In the data rows, 128 means zero.
Here are some points:
[106 138 164 145 174 159 156 128 135 130 159 119 128 124 143 148 133 115
 139]
[ 58  70 166 136 138 132 175  78  90 133 160  56 103 118 158  89 110  80
  95]
[ 59 123 122  57 110 106 128  76 118 109 162  85 104 118 133 108  89  54
  92]
[  0 125 255  39 103 205 128  28 176 105  65 101 160  11 167 212   7  62
 220]
[ 81 112 121 107 131 115 127 103 122 118 143 107 129 136 142 145 133 101
 125]
[ 30 155 186 144 255 206 243 164 111  24 212 138   0 148 207  62 105  95
  46]
[ 56 123 144 112 140 131 216  70  88 195 161   0 158 196  46 136 224  14
  64]
[133 156 164 162 173 161 170 150 144 140 151 120 129 134 139 141 142 130
 146]
[ 68 124 137  93 134 154 153  87 122 133 112  69 154  98 108 137 115  66
 146]
[147  83 121 174 147  87 170 157  81 102 217  60  86 195 104 104 176  88
  83]
[101 141 153 132 167 144 144 110 108 101 130  84  95 107 130 148 135 114
 138]
[ 68  99 110  92 119 104 116  90 110 106 144 118 139 162 170 172 158 144
 165]
[100 181 101 113 149 130 149 128 140 149 184 134 129 141 148 135 114  93
 143]
[  9 125 196  62 134 187 100  72 170  80 130 139 105  97 152 168 116  80
 146]
[ 96 124 134  92 178 106 128 127 143  70 174  91  64 122 131 135 114  87
  99]
[101 125 144 143 161 160 169 149 144 140 160 131 139 144 151 152 141 129
 137]
[ 88 124 121 101 131 115 129  82  92  85 115  73  79  92 116 101  86  69
  95]
[ 74 143 159 134 173 149 168 112 120  93 130  75  89  98  93  96  77  54
  85]
[  0 125 147 107 138 103 128  71 174 132 107   0 161 198 132  83 112 104
 147]
[ 64 126 115  85 109  88 109  59  71  65  85  15  36  51  64  68  22   0
  32]
[132 161 169 142 167 164 176 152 158 155 190 144 152 161 165 154 145 118
 137]
10 more points follow, each with its number after it:
[  0  78  93  65 110 104 127  82  98  87 201 115  63 143 132 113 115  89
 144] 0
[  0 186 118 103 199 200 224  60  86 201 227  11  31 149 229 135   0   7
 183] 1
[ 13 121 142  77 199 101 163  94 120  40 168 143  65 120 163 139 112 135
  85] 2
[103 106 133 131 142 139 149 107 112 120 151 122 119 105 141 160 102 110
 123] 3
[104  94 135 119 132 129 143 128 108 130 145 118  99 137 130 117 118 101
 124] 4
[ 32 120 111 138 180 176  93 125 116  96 132 101  59  78 164 176  28  94
 119] 5
[ 71 112 106  89 117 100 115  84  92  85 115  71  85  93 100 117 104 101
 138] 6
[111 137 134 120 154 129 117 116 148  97 142 142  83 113 174  99 111 150
 125] 7
[132 125  87  97 170 154 153  91 125 120 144  96 105 111 117 154 132  82
  89] 8
[ 84 125 152 118 134 128 147 113  86 132 165  81 110 139 114 116 131  95
 104] 9
Which three of these numbered points are nearest to each point below, ignoring the 2 directions in which the first points spread most? Their numbers follow each, nearest first.
[115 101 118 155 135  89 194 109 120 113 131  75 129 118 109 135 136  47
  99] > 3 4 9
[ 17  76  93  63 114  87 105  78  73  59 104  37  56  72  82 113  89  86
 149] > 6 4 0
[ 93 139 137  92 175 143 115 112 162  89 128 135 100 107 159 130 120 104
 122] > 7 4 8
[ 10 191 115  71 245 130 125 130 142 101 176 106  98  51 132 212  43  64
 218] > 5 6 2
[  0 185 145  18 193 194  73 132 180  13 166 168  10  89 192 136  48 165
 120] > 2 7 5
[ 56 102 138  95 134  93 111  50  67  57  92  57  68  84 129 133 134 134
 163] > 6 9 4
[ 37 103  95  45  87  62  81  30  41  37  85  37  54  98 104 140  63  77
 144] > 6 0 4
[105 197 223 182 244 202 203 130 151  99 173  30  58  43  62  68  31  27
  89] > 5 9 3
[ 68 109 120 100 115  97 112  78  89  64 113  66  76  87  98 116 102  80
 107] > 6 3 4
[ 58 180  90 111 245  49 129 207  39  80 255  86  24 168 212  63  88 212
  44] > 2 7 5
[ 70 126 142 114 155 152 174 131 145  65 177  88 106 120 174 112  95 131
 103] > 7 3 9
[ 68 192 223 181 245 203 203  98 116  64 131   0  21  39  60  63  33   0
   0] > 5 3 9
[ 71  88  98  83 195 181 176 142 136 129 154 120 116 125 144 145 147 117
 136] > 8 4 3
[ 72  95 105  89 116  99 113  81  92  84 130  85 113 121 146 162 152 130
 155] > 6 4 3
[110  67 142 142 109 159 185  73 116 103 192 110 103  87 103 165 109  42
 180] > 3 4 9
[ 52  89  85  46 107  70  69  10  61  46 103  16  38  32  76  77  51  15
  92] > 6 7 3
[ 23  59  74  55  87  81  97  65  77  68  99  52  66  92  97 102  88  64
 138] > 6 0 4
Here are 10 other points, each followed by its number:
[ 68 155 209 141 202 132 169  91  80  72 133  41  64  88  99 111 109  69
 121] 0
[ 59 105 123  97 116  93 111  74 102  96 133  96 109 122 131 153 136 131
 158] 1
[ 74 102 110  97 132 118 127 107 110 107 130  85  92 101 107 107  86  81
 103] 2
[  0  83 116  72 172 140 157  92 150 134 235 141 166 218 244 240 213 126
 184] 3
[137  15 117 255  70  63 255  17  47 236 132   0 196 115  97 176 140  64
 149] 4
[ 91 148 169 136 182 158 179 129 145 133 179 107 130 119 133 115  91  60
  95] 5
[133 155 167 148 177 160 175 141 151 147 177 118 128 119 130 132 133 114
 139] 6
[ 60 123 140 117 153 131 148  90  99  70 115  55  69  79  92  97  79  52
  83] 7
[121 158 152 133 166 147 175 143 153 147 176 133 142 153 158 163 136 117
 140] 8
[ 56 161 183 104 186  97 130  51  77  65 128  34  97 118 133 137 104  26
  79] 9
The same question for these:
[112 182 238 208 255 193 224 166 177 133 196 105 130 148 197 206 201 161
 212] > 0 9 7
[  0  80 111 105 225 132 167 100 152 143 208 111  94 111  96  95  34   0
   9] > 5 8 7
[ 53  95 114  81 136 107 129  71  88 109 159  77 100 119 164 164 137 105
 152] > 1 2 8
[116 144 158 136 175 132 150 129 141 154 172 114 106 119 134 115  96  70
 101] > 6 5 8
[111 186 207 171 233 200 229 165 186 199 255 175 158 182 202 203 139 104
 152] > 5 8 6
[110 137 145 132 155 140 152 116 123 119 142 108 105 111 118 120  98  83
 102] > 6 8 7
[ 53  95 106  88 116 117 128  95 106 117 131  88  79  89  81  88  70  51
  93] > 2 8 7
[104 138 153 134 163 146 173 143 151 146 176 132 145 155 161 164 133 115
 140] > 8 2 6
[ 29  80 109  68 174  96 202  94  78 138 245  59  67 151 128 176 106  63
 117] > 3 8 2
[ 29 124 204  71 135 196 173  69 117 153 114  70 147  76 111 177  92  73
 165] > 6 8 5
[ 56 121 140 112 164 102 133  70  88  49 103  26  74  90 108 108  85  73
  97] > 7 0 2
[105 184 214 141 207 169 227 160 180 166 241 138 166 183 169 176 137 101
 120] > 5 8 6
[ 69 155 176 103 212 166 208 133 154 133 202 104 126 184 203 214 179  96
 154] > 9 8 5
[ 36 117 148  69 138  59  87  23  39  28  98   0  54  80 100 107 106  32
  78] > 9 1 7
[107 138 134 121 145 131 141 100 108 105 131  81  89  98 104 118 108  91
 125] > 6 7 2
[ 44 124 182  74 205 133 158  97 118  71 204  76 129  51 166 135 108  31
 150] > 9 5 7
[ 91 127 144 100 130 149 129 107 123 120 130 121 108 123 132 132  99 110
 145] > 2 8 7
